128 stands for zero in the data rows.
Here are some points, one per row:
130 108 109 152 124 118 124 124 115 122 119 139 144 129 126 144 121 129 122 125 134 129 136 127 133 134 118 140 126 137 117 135
156 161 171 126 89 175 135 101 111 74 111 118 104 111 100 156 133 121 118 178 126 109 122 99 168 167 150 120 130 105 115 126
132 132 122 102 126 110 129 115 102 135 107 141 137 95 104 156 101 144 130 123 137 118 127 117 104 117 120 118 139 140 141 124
115 124 114 113 119 162 103 154 124 143 120 82 135 93 111 119 150 138 137 140 154 101 113 139 115 130 133 109 138 123 145 119
115 158 148 139 134 194 160 127 122 102 99 115 165 123 132 130 116 106 144 135 71 89 116 120 105 140 153 86 46 160 172 138
125 137 132 118 129 113 135 140 146 94 126 148 160 119 101 133 131 103 89 148 134 121 141 133 154 118 120 141 148 119 145 162
103 106 142 157 94 72 118 125 102 140 99 115 158 172 75 97 139 177 176 152 98 184 109 72 96 107 175 140 132 94 97 76
145 115 139 128 157 125 126 114 113 122 109 127 146 155 157 112 155 131 148 148 147 142 116 140 171 115 131 130 132 117 132 135
166 122 93 144 150 158 154 123 139 129 121 151 131 134 160 112 158 114 120 122 134 167 127 150 153 144 157 96 123 133 160 125
126 140 108 89 116 131 125 110 132 122 105 153 118 99 122 163 112 154 134 114 139 136 137 124 125 121 99 150 140 155 144 99
163 105 111 111 161 109 146 116 108 144 102 148 119 136 139 150 133 155 137 101 142 135 163 134 146 152 129 117 138 144 115 167
159 86 128 171 115 146 111 135 166 121 111 97 110 157 93 205 109 124 160 138 118 73 109 130 126 118 102 192 148 168 97 162
159 139 118 172 129 110 193 84 131 91 132 114 111 88 101 102 201 100 129 113 161 125 100 162 89 124 160 171 145 165 105 85
116 145 105 179 164 110 127 138 132 150 119 130 102 97 136 140 132 112 173 124 133 116 116 127 110 139 115 162 109 103 103 170
120 133 110 150 126 136 124 139 115 123 105 143 133 109 148 122 126 128 149 139 121 128 121 146 138 146 109 122 112 131 114 129
120 151 149 124 119 135 84 140 138 167 132 80 127 87 89 78 145 133 103 134 165 123 123 143 109 156 80 148 151 124 122 144
117 131 124 147 158 121 131 130 141 95 181 129 126 117 154 125 107 119 144 148 123 127 124 126 127 104 116 107 148 126 126 121
114 134 118 123 165 125 117 106 125 129 136 89 146 111 111 163 113 150 120 110 150 135 142 116 136 116 136 128 132 127 150 134
133 74 109 109 164 124 126 131 144 133 126 145 89 84 116 93 157 216 92 128 88 108 142 74 189 135 173 143 100 149 140 138
96 90 182 175 76 153 133 84 86 157 76 116 104 153 155 82 86 139 119 124 188 142 94 121 121 133 170 121 143 171 181 194
106 115 123 137 162 103 108 105 116 119 125 137 152 126 127 155 95 151 131 99 138 117 120 126 116 122 102 115 123 146 115 119
114 130 104 160 110 93 123 139 147 104 127 162 123 115 126 130 118 116 106 148 103 98 108 117 129 137 150 99 136 141 118 126
141 115 145 127 130 189 115 83 151 191 107 123 118 135 125 188 138 136 80 179 69 185 145 128 82 145 65 99 125 76 97 95
116 129 135 85 131 137 138 135 134 141 136 142 135 110 93 138 97 131 123 105 132 97 139 142 115 127 135 156 132 121 155 116
139 136 118 123 122 132 165 129 131 97 111 147 148 124 102 136 122 146 110 119 138 159 146 107 127 111 116 152 99 109 137 110
128 131 133 113 146 130 130 107 119 113 113 148 150 142 132 125 123 118 120 139 149 125 137 135 125 108 127 126 132 122 138 128
152 168 80 147 132 126 118 149 136 169 67 129 161 140 151 152 97 122 87 160 138 124 111 102 152 102 158 98 161 149 139 135
142 110 93 158 100 137 81 101 163 62 95 137 74 174 82 145 133 152 119 138 130 139 191 172 88 137 151 140 118 107 159 115
173 132 150 66 99 121 136 131 140 138 152 128 105 157 162 104 129 111 113 120 105 103 113 125 92 126 138 136 139 119 132 130
124 106 132 103 141 115 118 113 161 144 101 143 112 120 126 114 65 119 132 100 160 108 140 108 95 117 116 107 98 126 113 101
110 135 124 122 145 129 117 116 145 128 132 142 110 151 128 116 119 103 144 141 133 138 128 136 152 102 114 115 163 142 148 108
127 141 118 99 116 96 118 138 125 132 129 106 136 137 111 167 115 148 138 143 137 122 98 130 170 155 132 150 164 141 145 105
104 148 181 152 163 119 116 119 172 85 136 109 111 128 139 93 143 98 95 116 114 179 90 20 121 109 53 142 115 174 162 127
159 141 123 120 126 140 140 136 115 134 153 99 156 117 168 126 123 143 143 127 102 149 134 120 90 119 135 115 123 137 121 124
136 118 162 125 172 112 98 101 76 126 131 141 172 119 121 142 109 142 101 115 145 125 105 172 128 145 140 115 128 126 110 110
85 188 153 97 164 81 88 133 162 152 118 156 92 147 127 150 159 111 92 151 141 161 142 164 96 188 181 103 108 189 108 158
150 126 136 140 105 114 113 129 119 124 141 86 136 153 107 183 111 131 71 111 150 135 127 145 137 132 130 137 125 152 127 134
133 114 117 126 123 132 146 128 159 131 84 117 153 158 164 128 146 107 136 138 122 130 176 134 156 128 110 151 126 143 124 157
125 121 124 163 116 151 142 136 125 133 134 160 128 145 137 97 136 120 167 126 95 115 137 145 149 141 100 84 148 149 118 117
139 119 171 82 96 109 96 183 111 91 137 119 80 129 201 142 159 172 142 166 105 107 101 130 126 128 145 160 102 136 148 98
187 137 87 75 94 125 131 116 106 181 160 128 84 140 122 102 125 112 152 158 107 139 118 111 114 102 141 146 163 124 150 123
131 139 125 181 111 111 113 144 147 136 111 142 144 112 127 83 146 144 134 138 85 115 150 134 146 149 110 89 160 114 114 151
100 120 137 119 137 107 126 145 149 138 98 114 155 182 147 129 190 108 134 118 150 77 136 124 101 109 141 124 129 75 161 176
105 105 116 127 148 134 132 121 127 116 177 127 152 144 154 119 118 128 135 120 114 143 121 121 121 124 116 138 118 136 127 132
135 123 93 122 111 147 126 161 150 129 113 99 147 93 110 102 138 130 128 122 170 130 132 138 113 142 121 151 107 134 128 115
147 162 196 143 130 146 143 88 183 173 177 146 180 123 163 131 109 153 194 157 161 141 189 95 132 166 175 168 129 142 120 122
133 144 106 138 159 154 99 85 108 131 186 142 113 178 65 113 132 112 148 88 90 131 134 117 148 151 144 110 136 142 201 150
113 97 159 154 146 126 111 116 35 147 123 177 106 105 158 127 150 98 87 168 94 117 181 135 126 116 98 184 125 119 162 134
163 143 109 178 111 104 134 151 145 170 142 137 161 177 132 152 139 123 68 96 163 116 95 120 131 150 129 162 99 68 177 74
118 111 117 146 116 150 125 142 137 140 133 132 137 126 126 85 128 135 129 100 133 149 133 155 141 139 110 140 111 138 119 131
79 129 122 153 160 152 129 144 126 131 143 91 129 98 140 135 121 122 147 150 139 129 136 146 129 108 129 156 132 122 130 123
125 135 129 125 148 120 130 133 133 129 144 142 131 123 145 111 121 112 142 134 128 129 126 116 144 124 121 115 151 127 144 124
119 139 125 125 108 116 132 127 113 136 125 149 132 127 113 133 104 120 133 131 126 134 119 113 137 134 112 119 129 148 118 115
113 70 137 153 114 101 150 200 112 168 176 76 101 103 121 144 154 78 119 129 126 151 197 124 127 92 162 81 123 177 104 109
101 116 123 83 166 123 160 103 114 125 119 142 147 136 142 118 125 114 136 125 138 124 131 118 112 120 128 133 132 127 144 122
157 108 193 135 180 105 111 114 167 138 97 93 110 118 102 131 115 131 148 120 126 107 132 185 176 61 132 82 90 100 148 69
77 93 133 92 101 157 133 111 153 119 153 133 185 161 128 85 175 131 89 128 103 121 129 169 149 133 114 136 136 137 75 134
138 103 122 105 147 112 111 167 101 78 152 124 117 159 126 94 91 89 137 161 192 143 178 89 136 203 121 94 97 84 90 125
133 106 121 143 163 98 110 110 147 121 147 126 143 134 140 129 148 145 141 114 95 119 120 109 131 151 132 105 127 108 124 165
130 117 132 106 102 116 156 150 139 142 107 150 130 109 110 105 91 124 99 98 99 123 151 106 130 149 131 132 134 156 129 108
110 133 99 124 100 173 102 155 124 155 116 140 126 83 104 95 141 133 144 126 158 134 106 154 130 156 125 143 102 122 110 117
187 117 121 116 114 115 107 149 134 110 135 143 116 144 174 120 127 136 122 112 95 125 89 138 51 126 142 135 119 133 111 127
118 147 100 114 136 102 141 123 87 120 153 102 151 127 135 125 115 137 131 151 89 136 145 133 82 115 140 116 131 111 141 161
122 119 131 114 155 105 161 147 129 162 135 153 97 111 152 131 130 97 149 121 117 148 92 128 136 154 127 130 131 89 158 119
114 138 167 156 63 98 151 148 125 86 146 132 152 82 118 171 165 143 159 87 136 141 166 136 133 149 109 106 163 113 162 125
95 87 118 119 109 114 160 65 167 94 132 87 104 75 160 131 75 93 99 123 97 144 100 131 150 156 165 119 169 51 113 161
187 129 123 110 98 140 122 162 124 107 169 107 113 134 165 122 120 127 133 136 101 116 116 116 94 131 115 138 126 114 131 135
102 122 121 124 166 139 173 115 142 131 119 127 127 155 124 123 125 103 132 178 100 123 113 139 137 132 155 147 158 153 104 88
121 145 148 105 104 118 124 141 129 118 105 179 142 103 114 101 102 131 122 104 126 107 136 134 108 101 125 98 156 130 120 103
108 147 141 96 132 106 148 130 136 145 103 153 127 111 111 146 117 120 137 100 138 108 147 122 103 110 132 141 119 112 136 129
115 139 94 126 76 112 88 38 128 152 182 156 124 100 144 142 175 87 133 140 149 88 123 83 164 62 151 103 44 128 92 138
172 102 129 155 111 137 121 118 105 120 149 88 136 156 103 183 109 135 106 128 149 125 122 138 152 147 122 151 108 135 132 115
118 126 149 181 104 134 111 144 123 146 162 176 126 128 112 104 114 111 127 119 87 109 109 152 149 149 116 117 149 123 111 120
147 103 167 120 125 154 217 159 146 135 160 179 89 137 74 168 140 197 118 168 181 150 77 134 109 84 100 87 114 117 118 195
85 203 104 156 153 145 187 114 92 132 136 101 67 181 167 122 133 203 87 84 156 59 161 105 143 129 108 114 150 116 88 93
158 108 137 88 114 124 121 113 134 116 135 130 123 160 148 97 123 125 142 131 114 83 118 122 91 119 117 134 154 146 112 139
144 152 115 130 115 157 113 153 129 132 98 75 107 77 101 104 140 140 136 117 176 127 120 135 95 142 122 129 126 119 121 118
154 144 108 122 116 139 108 158 116 123 148 80 132 102 124 122 140 146 126 144 148 126 115 135 95 131 108 116 119 139 130 130
65 141 109 145 94 147 98 137 160 109 155 141 103 122 194 137 109 147 153 93 124 197 126 154 140 85 138 126 135 125 157 125
148 134 150 94 170 193 85 150 99 110 87 150 134 118 143 158 173 84 129 31 128 163 115 77 142 97 169 133 179 107 64 136
104 113 132 104 79 139 144 154 108 141 110 97 110 197 98 197 156 107 153 104 117 124 103 129 152 163 111 114 99 128 130 117
78 122 89 142 177 131 140 134 120 128 126 113 146 92 112 130 137 127 155 130 136 150 113 122 135 139 118 129 114 127 131 145
116 127 127 135 134 122 114 132 116 130 128 151 148 135 139 111 151 128 148 156 126 121 111 153 157 136 106 126 133 138 111 118
136 123 115 114 139 131 122 107 114 112 104 136 151 142 129 137 129 122 118 140 159 138 148 140 140 105 117 126 143 138 138 126
114 164 141 144 160 161 123 185 126 119 154 148 127 152 109 107 76 125 112 138 102 133 135 134 148 67 175 173 115 103 86 169
171 209 136 96 93 70 156 103 111 121 110 83 110 144 127 84 105 122 142 106 87 171 127 179 170 101 84 149 74 120 100 164
These points spread out most along one direction. Take the direction at right angles to it along which they spread out most. Then take the direction at right angles to both along which they spread out most. Go by this last direction. How far along it is each point below, from 0 to 99? 50 is the average, and the first point above lies past it. One standard deviation of the points above along it is 16.
166 122 93 144 150 158 154 123 139 129 121 151 131 134 160 112 158 114 120 122 134 167 127 150 153 144 157 96 123 133 160 125 53
150 126 136 140 105 114 113 129 119 124 141 86 136 153 107 183 111 131 71 111 150 135 127 145 137 132 130 137 125 152 127 134 73
106 115 123 137 162 103 108 105 116 119 125 137 152 126 127 155 95 151 131 99 138 117 120 126 116 122 102 115 123 146 115 119 62
171 209 136 96 93 70 156 103 111 121 110 83 110 144 127 84 105 122 142 106 87 171 127 179 170 101 84 149 74 120 100 164 48
187 117 121 116 114 115 107 149 134 110 135 143 116 144 174 120 127 136 122 112 95 125 89 138 51 126 142 135 119 133 111 127 49
102 122 121 124 166 139 173 115 142 131 119 127 127 155 124 123 125 103 132 178 100 123 113 139 137 132 155 147 158 153 104 88 61
103 106 142 157 94 72 118 125 102 140 99 115 158 172 75 97 139 177 176 152 98 184 109 72 96 107 175 140 132 94 97 76 49
116 145 105 179 164 110 127 138 132 150 119 130 102 97 136 140 132 112 173 124 133 116 116 127 110 139 115 162 109 103 103 170 31
159 139 118 172 129 110 193 84 131 91 132 114 111 88 101 102 201 100 129 113 161 125 100 162 89 124 160 171 145 165 105 85 23
141 115 145 127 130 189 115 83 151 191 107 123 118 135 125 188 138 136 80 179 69 185 145 128 82 145 65 99 125 76 97 95 72
152 168 80 147 132 126 118 149 136 169 67 129 161 140 151 152 97 122 87 160 138 124 111 102 152 102 158 98 161 149 139 135 69
135 123 93 122 111 147 126 161 150 129 113 99 147 93 110 102 138 130 128 122 170 130 132 138 113 142 121 151 107 134 128 115 14
114 138 167 156 63 98 151 148 125 86 146 132 152 82 118 171 165 143 159 87 136 141 166 136 133 149 109 106 163 113 162 125 33
